Each row is where one point has got to under a steady rotation. How many steps took it there?
The counts run from 0 to 530.
[ 15  21  -2  16   0 -12   3  -2   7  15   2  -4  -4  -5   0 -11 -36 -24
  -7  12 -16  -9 -13   0  -9   7   4  12 -13   0   1  -2  12  11  -5 -19
  -6   6   9   8  23 -13  -8  -9   0   3  -4   2   9   9  -3  10   2  -1
  10  10   9 -21   7  -4   3  13 -24   4   3   3   9   0 -20  -1  -4   1
  -4   5   9   6  -6  -8 -13   7   7   0 -18   8]  314
[ 19  23   7  16  -4  -3   2 -11   5  12   7  -6   3  -2   1  -1 -29 -24
  -8  13  -8   0  -5  -5  -9  12  10  21 -13   2   2  -4  16   6  -5 -16
   3   7  10   1  16  -1  -1 -10   0   9  -2  -2   6  10   4  21   6   3
  13   6  -1 -25   4   6  -2  18 -22   1   5  12  14   4 -15   4  -4   3
  -3   4   6   2 -15  -8  -7  10   3  -1 -19   7]  209
[ 17  28   5  15  -6  -4  15  -6   4  15   5  -2  -6  -6  10  -7 -26 -12
  -7   3  -1  -4  -4   4 -10  10   5  15 -13  -7  -7  -6  14  11  -2 -19
  -3   6   6  10  25  -8  -5 -12   0  13  -8   2   7   4  -4  13   3  16
  17   0  -4 -27   3   7   5  12 -19   2   2   9  11   2 -16   4 -10   2
  -7   2   2  -5 -10  -2 -13  10   7  -8 -19   5]  345
[ 13  27   4  18  -3  -8   6  -8  10  20   6  -2  -8  -7  -2 -10 -21 -22
  -7   7 -16  -9 -10   0 -11  14   6  10 -14   1  -4  -3   8  13  -4 -20
   2  -1   4   4  24 -13 -10  -8 -12   7  -3   7   6  10  -1   7  -1   7
  12  -7  -2 -21  15  -6  -9  11 -30   2   0   5   8   4 -10   2   5   3
   4   8   9   1 -13   2  -5  10  -1  -2 -17   7]  523
[ 18  23   1  12   4  -9  -5  -5  14  10   0   0  -4  -2  -7  -4 -34 -11
  -4   9  -8  -2 -14   4 -20  11   7  17 -16   0   5  -2  10   4 -10 -19
  -8   6  10  17  23  -4  -3 -11  -1   6  -4  -4   6   1  -4   7   5   1
  13  10   4 -21   4  -1   8  16 -13  -2  -1   9   8   7 -17   0 -13   6
  -7  10  10  12  -2 -11  -7  15   8  -4 -18  12]  89
[ 16  27   4  14  -1  -6   1  -4  16  22   2  -2  -4  -3 -11  -5 -27 -19
  -9   4  -8  -1  -7  -2 -12  14   8  19 -12   3   3  -5  15   4 -10 -10
  -3   9   8  12  19  -9  -1 -12   0  10  -8  -3   5  -2  -5   9   8   1
  12   4   1 -11   6   7   6  15 -14  -5   0  14   8   1 -18   0  -4   8
  -3   3  18   8 -11  -1 -14  18  12  -4 -17  15]  97
[  9  24   1  13   0  -3   2  -6  11  18   1   0  -8  -5   6   3 -29 -10
  -7   6  -5  -2  -8  -4  -7  17   8  17 -20   1  -6  -4  12   8 -11 -18
  -3   1  -6  12  22  -2  -1 -15  -5   3   0   2   6  13   3  12   6   9
   8   1  -3 -21   7  -3  -8  13 -19   3  -2  21  17   9 -12  -1  -4   0
   7   9  -9   6 -15  -1 -12  18   1  -5 -22   7]  174
[ 16  28   4  11   0  -8   0  -9  16  14  -2  -1 -12   0  -3  -3 -28 -10
  -8   3   0  -5 -12   2 -17  14   6  16 -13  -7   2   0  11   1 -10 -15
  -4   8   6  15  24  -8  -2 -14  -2  15  -8 -10   8  -3  -2   3   7   7
  11   8  -2 -17   6   3   5  18  -9  -6   0  14  12   5 -16   2 -15   5
  -5   5   7   3  -7  -9 -12  18  13 -10 -16   8]  482
[ 17  26   2  14  -1  -3   1  -6  16  22   4  -3  -4  -4 -11  -4 -26 -19
 -10   3 -10   0  -7  -3 -13  15   9  21 -13   4   3  -6  14   5  -8 -11
  -2   8   7  12  18  -8  -1 -12  -3  10  -8  -5   4  -1  -4   9   6   1
  13   1  -2 -11   7   7   5  14 -16  -4  -1  16   8   1 -17   1  -4   8
  -2   4  17  10 -11   1 -13  19   9  -4 -18  16]  96
[ 10  29  12   9   2 -10  -8 -12   6  10   3   0  -6   3  -7   2 -28 -16
  -5   3 -10 -10 -11   7 -13  15  10   8 -17  -3   4  -2  11   4 -14 -22
   2  -3   1   4  17  -2  -5  -9  -7   5   1   8   7   5   8  10  13   4
  11   2   4 -24   6  -8  -8  25 -22  -6  -1   7  15  13  -9   2  -2   1
   0  10   2   3 -13  -8   0  16   0  -1 -19   0]  396
[ 14  28   4  13   6  -4  -4 -11  24  16  -1  -4 -11  -5  -8  -3 -23 -13
  -8   2  -9   1 -13   1 -19  18   9  18 -16   0   5  -4   5   7  -8 -19
  -5   5   6  13  21 -11  -9 -14  -9   7  -5  -6   4   2   0   6   3   2
  10  -6  -6 -18  12   0  -2  14 -19  -6  -6  14   6   7  -8   3  -8   6
  -1   6   8   9  -4  -5  -3  19   2  -6 -16  13]  488
[ 13  27  14   9  -2 -11  -7 -13   9  20   0  -1 -11   4  -8   1 -30 -23
   0   4 -11 -16 -10  -1 -15  16   8  11  -5  -2  11  -3  11   9  -8 -23
   0   0   7   0  12  -7  -6  -6  -6   4  -4   7  11  -1   1   4  12   5
  12   2  -4 -21   4  -2  -2  21 -15  -5  -3   4  21   0 -18  -1  -5   6
  -5  -1   7  -3  -6  -5   0  17   3  -4 -18   0]  10
[ 18  30   8  15  -2  -6   3  -5  10  18   3   5  -7  -5  -4  -4 -20 -23
  -3  10  -9  -9  -3   2 -13  15   7  11  -3  -3   6   0  18  12  -1 -18
   1   9  15   7  10 -10  -5 -11  -1   9  -3   3  13  -1  -2  14  10  10
  16  -1  -2 -24  -5   8   3  21 -11   1   5   4  17   0 -17   8  -3   4
  -9   0  13  -9 -11  -1  -5  15   4  -2 -16  11]  234
[ 13  22   1  17  -6  -2   3  -7   6  16   7   6 -10  -8   3  -1 -19 -18
  -2  13 -12  -8  -9  -3 -19  19   9  14  -4  -3  -5   2   9  13  -5 -24
   6   0   6  11  21  -3  -3  -9 -13   4   6   0  10  10   5   7   2  12
  12  -2 -10 -28   7  -7  -6  14 -18   7   3  12  22   3 -10   3  -2   4
   6   9   3  -3 -13   1   0  14   1  -4 -19  11]  38
[ 17  21   9  13  -2  -1  -1 -12   5  14   6  -1   5  -3  -6   0 -27 -23
  -2   3 -16  -4  -4   3 -18  15  13  16  -7   0   9  -8  12  10  -5 -26
   1   2  13   6  11  -1  -8  -7  -3   0  -5   8   5   1   5  15   8   3
  18  -4  -6 -25   4   1   5  21 -21   0   0   6  15   3 -15   1  -7   5
  -7   2  13   3  -5  -4   3  15   0   0 -21   5]  216
[ 13  31  10  12   0  -8  -2 -11  15  22   3   0  -8   4  -9   3 -21 -17
  -8   3  -7  -7  -6  -4  -8  19   8  14 -18   5   4  -3  16   6 -10 -13
   1   0  -1   1  12  -6  -3 -12  -7  10  -4   5   7   5   1  10   8   8
  11  -4  -3 -15   4   2 -11  17 -18  -3  -1  16  17  10 -13   2   3   4
   4   7   4   1 -21   1  -8  22  -1  -2 -19   6]  389
[ 12  22   1  10   5  -8  -4  -4  12  17  -2   2  -2  -1   1   3 -31 -15
  -6   2 -15  -8  -8   2  -8  15   8  10 -22   2   9  -6  15   9 -10 -22
  -9  -1  -1   9  10  -5  -8 -15  -1  -5  -5  12  10   8   3  14   8   3
  10  -3   5 -17   2  -7  -2  20 -20   4  -3  12  16  10 -16  -3  -6  -3
   1   7  -2   7 -10  -2  -9  19  -5   1 -22   4]  181
[ 16  20  -2  17  -7  -2  13  -6   2  21   8  -4   0  -6  -1  -8 -29 -22
  -8   0 -15  -8  -5  -2 -11  12   9  16 -10  -1  -3 -10  13  11  -6 -20
   1   2   6   9  22  -8  -7  -8  -4   5  -9   4   2   4   1   9   0   4
  15  -1  -3 -16  11  -2   8  10 -24   4   1  11  12  -3 -18  -3  -5   6
   0   2  14   5 -11   3 -12  12  10  -4 -22   6]  321
[ 21  22  -6  15   4  -7  -1   1  17  16   1   5  -2  -2  -4  -4 -25 -13
  -8  11 -11  -4 -11   0 -13  12   5  13 -17   2   7   1  18   6  -6 -15
 -10   8   9  18  13  -7  -4 -17   2   6  -5  -2  12   3  -3  11   4   4
  11   5   6 -14  -3   1   6  17 -12   5   5  13  12   9 -20   2  -9   2
  -3  11  10   7 -11  -4 -16  18   3  -1 -19  18]  76
[ 12  25  -4  16   2  -6   0  -4  16  17   3   3  -9  -3 -11  -4 -20 -16
 -12   2 -17  -7 -12   2 -12  19  10  10 -18   1   2  -2  13   6 -11 -14
   0   2   0  13  17 -10  -7 -15 -10   7  -3  -1   5   4   6   6   5   2
   8  -4   3  -8  10 -10  -2  16 -21   0   0  17  11  11 -11   0   0   2
   9  11  11   8 -17   1 -11  21   3  -2 -21  12]  286
[ 19  23  -4  13   5  -7  -3   0  15  15  -1   6  -1  -3  -6  -4 -26 -13
  -7   5 -14  -5 -11   6 -15  12   7   9 -17   0  10  -2  17   5  -8 -18
  -9   6   9  19  13  -6  -6 -17   1   2  -7   2  11   0  -2  11   7   2
  12   2   7 -14  -2  -3   9  21 -13   4   3   9  10  10 -18   1 -10   0
  -4  11  12   8  -8  -5 -12  19   2   0 -19  14]  78
[ 17  21  -4  15  -2   0   8   0  14  19   3   6  -8  -7  -1  -1 -22 -12
  -6   5  -9  -4  -5  -2 -16  17   8  18  -6  -2   1  -3  16  11  -3 -18
  -4   9   9  19  14  -6  -3 -16  -3   7  -4  -6   9  -1   0   9   6  10
  15   1  -7 -17  -2   4  10  13  -6   5   1  19  18   0 -19   2 -13   5
  -1   3   8   0  -9   1 -11  21   8  -6 -21  15]  458
[ 15  30   7  17  -4   0   8 -10   7   9   8   4  -8  -8  -1  -2 -16 -14
  -6   6  -7  -3  -5   8 -20  18  12  13  -5  -9  -4  -1  12   8  -4 -21
   6   5  11  11  20  -4  -6 -11  -8  14   1  -3   6   1   6  12   8  14
  17  -4  -8 -29   3   2   1  19 -17  -2   4   9  15   6  -7   9  -7   4
  -3   5  10  -7 -13  -3   2  14   5  -5 -17   7]  241
[ 13  23  10  11  -1 -14  -9  -7   8  19   4   2  -9   6  -9   2 -31 -20
   1  11 -11 -15 -12  -5 -14  15   6  12 -11   5   6   0  13   9  -9 -20
   0  -2   4   2  14  -4  -1  -4  -7   4   1   7  11   5  -1   3   9   4
  12  10   0 -21   1  -4  -5  16 -14   0  -2   8  23   5 -21  -2  -1   8
   0   8   5   2 -12  -5  -3  17   2   0 -21   6]  404
[  9  31   6  12  -3 -14  -2  -7  11  21  -2  -1 -14  -6  -1 -10 -30 -23
  -5   9  -7 -12 -13   1 -10  10   2  10 -11  -4  -2   1   9   8 -11 -18
   1   4   2   6  29 -14  -3  -7  -4   6  -2   7  13   6  -6   4   9   5
   7   7   5 -21  13  -2  -7  18 -20  -4   0   1  13  -2 -14   1   3   2
  -3   4   7   0  -8  -2 -10   9  10  -6 -13   6]  517
[ 13  21   2  17   0  -5  -1  -5   4  12   9   2  -2  -4  -6  -2 -24 -24
  -4  11 -22  -8  -8   1 -15  16  12  11  -9   3   2  -3  12  13  -4 -23
   3   0  10   5  13  -5  -9  -8 -10   1   5   6   6  11   9  14   6   0
  14  -1   1 -24   4  -9  -3  17 -25   5   2   8  16   7 -13   2   2   3
   3   8   9   3 -13  -3   2  13  -3   4 -23   8]  420
[  8  28  12  13  -5  -3  -2 -15   8  17   4  -2 -11  -5  -4   0 -23 -23
  -5   6  -9  -7  -6  -2 -13  20  12  17  -6  -3   0  -4   8   7 -11 -21
   9   1   2   3  20  -4  -2  -8 -10   5   1   2   6   5   7   9  12   6
   9  -2  -8 -24  13  -1  -9  20 -20  -7  -1  11  20   0  -8   3   1   5
   3   1   6  -3 -13   0   1  15   5  -6 -18   3]  15
[ 10  24   4  13  -3  -5  -1  -8   3  11   4   6  -9  -8   3  -2 -24 -18
  -1  10 -15 -11 -11   6 -19  17  10   8  -4  -9  -1   2   7  11  -8 -29
   5  -1   6  12  21  -2  -6  -9 -12   0   5   6  11   7   8   7   9   9
  11   0  -4 -30   7 -11  -4  21 -18   3   3   5  21   5  -9   4  -4   1
   1   8   3  -4  -8  -3   4  13   1  -4 -17   5]  35
[ 10  22   2  14  -4  -3   0  -8   4  11   6   6  -9  -9   3  -1 -21 -17
  -1  11 -14  -8 -11   4 -20  18  10  10  -4  -6  -3   2   7  12  -7 -28
   5  -1   6  12  21  -1  -6  -9 -14   0   6   4  10   8   7   8   6   9
  11  -2  -6 -30   8 -10  -5  19 -19   4   2   7  20   5  -8   3  -3   2
   3   9   3  -3  -9  -2   4  12  -1  -4 -19   7]  36
[ 11  31  12   9  -3  -4   2 -13  10  18   3   0 -10   2  -1   4 -23  -6
  -7  -3   0  -4  -6   2 -13  19   8  16 -18  -3  -1  -6  12   4 -12 -17
   2  -1  -4   8  21   0  -1 -11  -7  12  -5   4   5   1   2   7  11  15
  14  -4  -8 -21   6   2  -6  18 -17  -7  -4  18  16  11 -10   1  -7   5
   2   8  -1   0 -15   0  -5  22   3  -8 -20   3]  377
[ 16  28   4  11   2  -9  -3  -8  17  13  -3  -2 -13  -1  -4  -3 -30 -10
  -6   5  -1  -5 -14   3 -18  14   6  15 -13  -6   3   0   9   1 -10 -17
  -6   8   6  15  23  -8  -3 -14  -2  11  -6  -8  10  -3  -3   3   8   6
  10   8   0 -19   6   1   5  19  -9  -7  -2  11  11   5 -15   1 -14   4
  -6   5   6   4  -4 -10 -10  17  12 -10 -16   8]  483
[ 16  26   1  13   2  -1   4  -9  16  13   2   0  -5  -3  -7  -2 -20 -10
 -11  -7 -10  -3  -8   7 -18  19  12  14 -14  -6   5  -6  11   5  -8 -19
  -4   5   6  17  16  -7 -10 -17  -6  11 -10  -5   4  -5   5   7   5   6
  14  -8  -5 -14   7  -3   8  19 -16  -4  -2  16   8   9 -10   3 -14   3
  -2   5  12   5  -8  -3  -7  22   5  -7 -20   8]  477
[ 17  26   0  12   7  -4   1  -7  18  11  -1   2  -6  -2  -6  -3 -22 -10
  -8  -3 -12  -5 -10   9 -19  18  10  10 -15  -5  11  -4  11   7  -6 -22
  -9   5  10  16  12  -9 -13 -18  -4   7 -10  -2   7  -5   3   8   5   5
  14  -7   0 -15   3  -4   9  20 -14  -2  -3  11   8  10 -13   2 -15   2
  -6   5  11   5  -4  -5  -6  21   2  -4 -20   9]  475
[ 11  19  -2  17  -5   1   5  -3   3  13   9   3  -5 -13   2  -1 -25 -20
  -4  13 -14  -3  -6   0 -16  17  13  17  -3  -1  -8  -3  10  13  -6 -23
   5   4   8  15  20  -2  -1 -10  -9   1   8  -2   4  11   8  14   8   5
  13   3  -5 -28   5  -2   1  13 -18   5   2  14  20   1 -11   2  -2   5
   4   6   5   2 -12  -1  -1  13   5  -2 -21  12]  433
[ 12  27   8  10   0  -9  -4 -11  14  21   0  -2 -11  -2 -10  -7 -27 -20
  -3   0 -14 -12 -14   3 -19  16   6  11 -11  -2   5  -3   5  10  -9 -23
  -1  -2   4   7  23 -11 -10  -6 -10   3  -7   7   6   0  -3  -1   4   3
  11  -4  -3 -18  15  -7  -2  16 -22  -5  -5   3  10   1 -12  -2  -2   7
  -2   5  13   5  -3  -1  -2  16   4  -7 -16   5]  509
